In the rows, 128 means zero.
The rows below fall into families. The same turns and mirrors carry the whole set onto itself and the rows of a family onto each other. For each named row, which other rows are in its family? Write them in the order they are listed.
These 32 rows form 4 families of 8 rows each.
ligo: [133 130 144 154 140  93  87 126 126 143 126 121 155 124 131 125]
fiv: [ 89 134 137 102 120 126 112 125  93 163 118 115 158 125 140 167]
pev: [107 123 102 118 131 109 141 108 124 109  96  71 136 118 146 110]
som: [ 75 134 116  97 128  79 113 131 113 132 109 100 139 125 133 118]
tol: [103 157 130 121 104 126 144 129  97 120 100  83 116 121 144 155]
Zaki: [116 152 134 115 116 119 134 123 105 154 110  74 158 130 132 161]
Mip: [139 143 112 116 135 124  86 129 151 155 123 134 161  86 147 121]
ralor: [128 142 118 102 149  85  98 135 146 158 116 127 140 110 135 110]
dete: [107 125 150 104 150 137  90 143 127 132 113 152 150 104 139 157]
zoz: [117 145 163 152 154 129 105 119 113 149  97 127 124 108 119 143]
dutev: [137 114 135 123 151 167 120 123 139 109 102 122 147  98 153 148]
Parek: [104 132 130 131 116 159 136 108 100 110 112  95 131 107 162 161]
let: [106 160 117 105 112 106 128 116 141 142 144  87 160 125 127 143]
gorid: [119 123 122  99 147  89  84 150 135 133  98 136 129 115 137 120]
bafu: [120 130 138 146 135 146 149 123 137 133 105 142 106 105 135 120]
litop: [100 154 128 118 132 123 109  84  94 137  88 117 135 112 127 172]
fulof: [118 126  85 113  98 102 135  93 129 116 123 126 148 125 151 132]
Pesiv: [ 97 143  99  93 125  85 105 115 133 157 124 101 141 126 129 125]
Gik: [112 140  94 120 120 117 127  98 138 105 120  81 115 109 151 118]
deg: [148 135 130 125 138 137  93 135 114 166  87 122 160  93 151 141]
Mafi: [136 130 147 138 139 159 129 126 111 110 107 123 129  93 168 149]
lufu: [136 138 127 133 125 143 103 141 109 132  80 132 115  82 165 133]
maz: [120 133 155 112 144 125 106 145 106 163 111 144 157 110 145 156]
lod: [ 65 137 144 103 131 126 119 122 105 132 125 117 162 114 134 154]
betul: [148 112 108 118 148 119 113 129 145 109  86 105 124 110 150 114]
ful: [144 139 110 129 142 116 120 118 152 104 111 109 111  94 156 105]
rinon: [136 116 120 147 121 109 129 131 148 128 132 137 136 121 143 103]
tonum: [127 147 109 123 122 129  98 135 146 121 115 143 119  77 161 114]
zan: [ 95 126 130 122 134 155 149 103 116 109 114  87 159 107 146 145]
Zorek: [ 95 164 114 111 100 112 139 122 134 108 137  95 119 114 140 135]
Kemud: [115 139 108 120 117  86  91  91 107 131 116 111 166 128 137 154]
Rusa: [102 141 103 113 114 139 153  88 118 124  95 132 118 110 141 149]

The rest of the family of betul: pev, som, dete, dutev, gorid, lod, zan
The rest of the family of maz: fiv, ralor, Parek, Pesiv, Gik, Mafi, ful
The rest of the family of lufu: tol, Zaki, Mip, let, deg, tonum, Zorek

The rows below fall into families. The same turns and mirrors carry the whole set onto itself and the rows of a family onto each other. For each named row, which other rows are in its family? Write them in the order they are listed.
These 32 rows form 4 families of 8 rows each.
guro: [117 123  97 131 105 128 158 179 120 111]
zegob: [113 145 125  97 106 101 122 100 113  92]
vebu: [103 148 108 110 108  76 134 131  84 121]
panul: [127 128 143 107 113 104 111 120 115  92]
tib: [ 94 157 118 118  90 150 147 166 126 117]
mure: [143 121 137 102 111 111 129 139  76 103]
kud: [107 156 119 123 114  81 121 122 117 118]
nisa: [113 162 120 106 116  80 117 138 125  94]
Zivi: [141 148  88 129  92 136 133 157 124  82]
gek: [127 128 107  87 110  98 126 112  95  93]
gubul: [149 145 119 119 112 108 111 124 121  89]
vilu: [100 151 145 118  85 137 160 168  89 107]
lil: [ 96 130 131 135  96 134 162 170 120 117]
Kirad: [120 127  91 112  87 160 142 161 109 108]
razo: [107 144 107 122  82 164 137 146 127 104]
Fos: [124 138 103 119 106 135 134 190 122 108]
Diz: [104 160 132 100  94  94 143 141  66 106]
nodug: [107 142 102 106  95 147 152 181 106 119]
sok: [ 91 144 118 128  65 153 135 150  99  97]
komu: [113 146  75 124  79 139 131 164 107  90]
tik: [110 126  80 138  83 135 151 153 115  95]
Rine: [ 90 134 113 143  74 143 155 144 116 101]
ruve: [103 137 144 123  94 149 138 174 115 113]
zomog: [115 121 129  96  97 102 125 122  72  91]
balu: [119 119 115 113 104  94 127 117  75 116]
fubek: [116 138 117  80 120  85 137 133  92 107]
Zus: [110 184 113 117  95  90 126 128 110  93]
tud: [142 126 125 116 109 137 147 181 103 104]
batav: [125 126 127 124 111  99 114 108 108 113]
lelid: [ 98 172 108 133  69 135 145 144 109  85]
Linul: [101 154 105  94 100  79 131 139  81  94]
Sib: [101 155 135  90 115  88 133 121 109 105]

The rest of the family of Fos: panul, nisa, sok, komu, ruve, zomog, Linul
The rest of the family of Zus: mure, Zivi, gubul, vilu, Diz, tud, lelid

The rows below fall into families. The same turns and mirrors carry the whole set onto itself and the rows of a family onto each other. For each named row, which other rows are in its family? Write them in the order they are listed.
These 28 rows form 7 families of 4 rows each.
razep: [127 107 130 127 120 130 112 146 153 156 137 145]
Gog: [117 129 155 108 161 121 163 148 110 158 114 140]
zilu: [106 123 143 105 159 119 151 157 111 154 106 139]
nuda: [104 146 167 127 159  90 145 121 130 106 125 126]
sena: [125 139 115 161 115 146 136 119 134 111 121 116]
Kupi: [139  89 129 135 123 119 118 130 160 131 142 132]
zufe: [132 120 120 167 113 141 128 113 129 114 107 126]
rolep: [130  95 116 136 120 124 112 131 144 152 134 151]
podo: [132 138 160 112 168 100 156 115 125  99 121 145]
Potu: [126 128 146 110 163 108 167 147 115 159 106 131]
vanu: [143  91 127 142 117 128 117 123 139 133 142 155]
Nud: [122 130 146 104 160 111 172 139 113 146 109 157]
nezov: [115 113 131 103 160 120 163 146 100 142 133 147]
gev: [121 143 136 157 119 134 117 124 156 111 110 115]
falu: [127 148 168 130 160 107 168 124 117 102 119 124]
vube: [148  94 133 146 122 136 108 143 142 137 137 139]
Zivo: [140 104 126 130 122 138 123 138 143 133 158 157]
duver: [129 132 129 170 122 132 117 119 145 107 105 131]
zuze: [117 143 168 118 165  98 158 114 130 112 125 121]
moz: [135 118 126 167 116 134 118 121 138 120 121 105]
Ran: [132 127 134 175 114 141 129 139 136 129 106 122]
kam: [141  94 118 136 121 129 115 139 145 128 141 155]
sopas: [115 147 155 122 157  92 171 110 123 117 119 137]
Tof: [124 117 145 100 155 112 169 142 109 156 129 134]
giki: [115 135 138 117 152 111 167 129  94 159 113 141]
Nug: [113 147 153 136 160 109 162 119 109  92 129 130]
giku: [129 145 170 126 165  88 160 123 132 116 122 126]
fupo: [125 130 115 171 110 133 125 121 130 115 116 122]

The rest of the family of moz: Nud, vube, sopas
The rest of the family of Ran: Kupi, podo, giki
The rest of the family of kam: Gog, zuze, fupo
The rest of the family of Potu: zufe, vanu, giku
The rest of the family of falu: rolep, duver, Tof

The rows below fall into families. The same turns and mirrors carry the whole set onto itself and the rows of a family onto each other. For each named row, which other rows are in its family? Write them in the order they are listed.
These 32 rows form 4 families of 8 rows each.
mub: [ 92 165 108 110 104 127 149 127 141 120 152 144 140 140 141 135 125 148]
kupag: [ 74 145 154 113 146 119 129 120 121 142 155  95 136  75 147 149 121 108]
tel: [ 80 144 171 111 146 131 128 125 128 130 160  99 134  78 144 161 126 116]
kif: [ 77 129 159 114 102 122 148 121 122 132 179 126  97  85 119 106 144 140]
bom: [ 87 128 161 129 100 125 154 130 120 133 176 138  89  85 120 124 155 138]
togu: [118 119 122  99 117 126 109 143  96 126 171 117 132 123 160 159 101 151]
Beba: [119  84 158 115 145 123 123 133  92 121 145  92 125  92 132 130 139 121]
letu: [111 121 122 130  81 103 121 143 119 135 151 146 122 143  98 127 149 133]
vuvim: [ 90 127 158 113 102 120 155 121 122 135 178 139  94  84 119 118 156 140]
tob: [108 126 148 127 135 123 167  97 129 113 127 130 120 120 122 108 151 116]
kino: [124  88 156 109 140 125 121 119  90 130 140  96 122  97 140 127 137 120]
movut: [121  95 165 123 142 121 115 123  90 127 149  91 129  94 128 122 141 127]
bafup: [104 128 130 131  92 110 117 146 109 140 153 160 119 140 101 122 147 146]
rig: [ 96 140 129 122 132 110  98 144 116 129 128 120 158 134 117 172 117 109]
ritu: [ 75 144 161 111 149 131 128 118 120 135 160  99 119  77 141 157 121 109]
koz: [101 157 114 117 112 124 155 121 134 110 157 152 130 147 143 138 117 147]
liduk: [ 93 161 115 120  98 129 153 123 135 112 151 147 134 146 147 143 127 145]
pes: [ 98 120 151 131 134 125 164 104 134 113 130 132 125 122 125 110 164 116]
Givuz: [123 118 120 100 102 124 111 147 103 128 163  99 136 108 152 164 108 148]
gita: [101 128 158 129 134 131 159 105 139 103 139 131 127 131 117 115 160 116]
lon: [103 134 146 132 139 123 160 104 131 121 136 128 130 123 118 104 168 114]
nad: [ 99 144 126 130 135 107  97 146 106 148 128 128 157 130 128 164 124 114]
zated: [114 127 121 103 109 125 112 150  91 120 168 106 131 117 154 162 101 149]
Kun: [ 95 126 163 118  94 124 152 124 131 137 182 124  99  88 125 117 157 139]
Neba: [119  86 161 118 135 116 124 121 101 113 143  88 129  93 121 128 135 117]
dekap: [106 162 118 111 103 136 147 132 140 118 160 144 134 146 148 151 133 147]
nos: [ 85 135 128 120 125 107  99 146 107 134 132 124 153 128 131 170 120  96]
Vifo: [ 68 141 167 112 138 134 131 129 118 130 151 103 120  75 141 156 121 107]
kupem: [102 121 121 137  87  99 122 148 110 136 155 159 123 138 110 137 154 129]
vivum: [ 95 138 130 128 131 110  97 141 112 140 130 125 150 132 129 166 108 101]
zem: [110 126 126 103 109 125 102 146  99 127 164 108 137 110 150 155  98 161]
Rovi: [109 122 127 129  85  99 121 144 113 140 150 164 125 140 108 126 143 132]

The rest of the family of bom: togu, tob, kino, koz, nos, Vifo, kupem
The rest of the family of zated: Beba, vuvim, ritu, liduk, pes, vivum, Rovi
The rest of the family of bafup: kupag, kif, Givuz, gita, nad, Neba, dekap

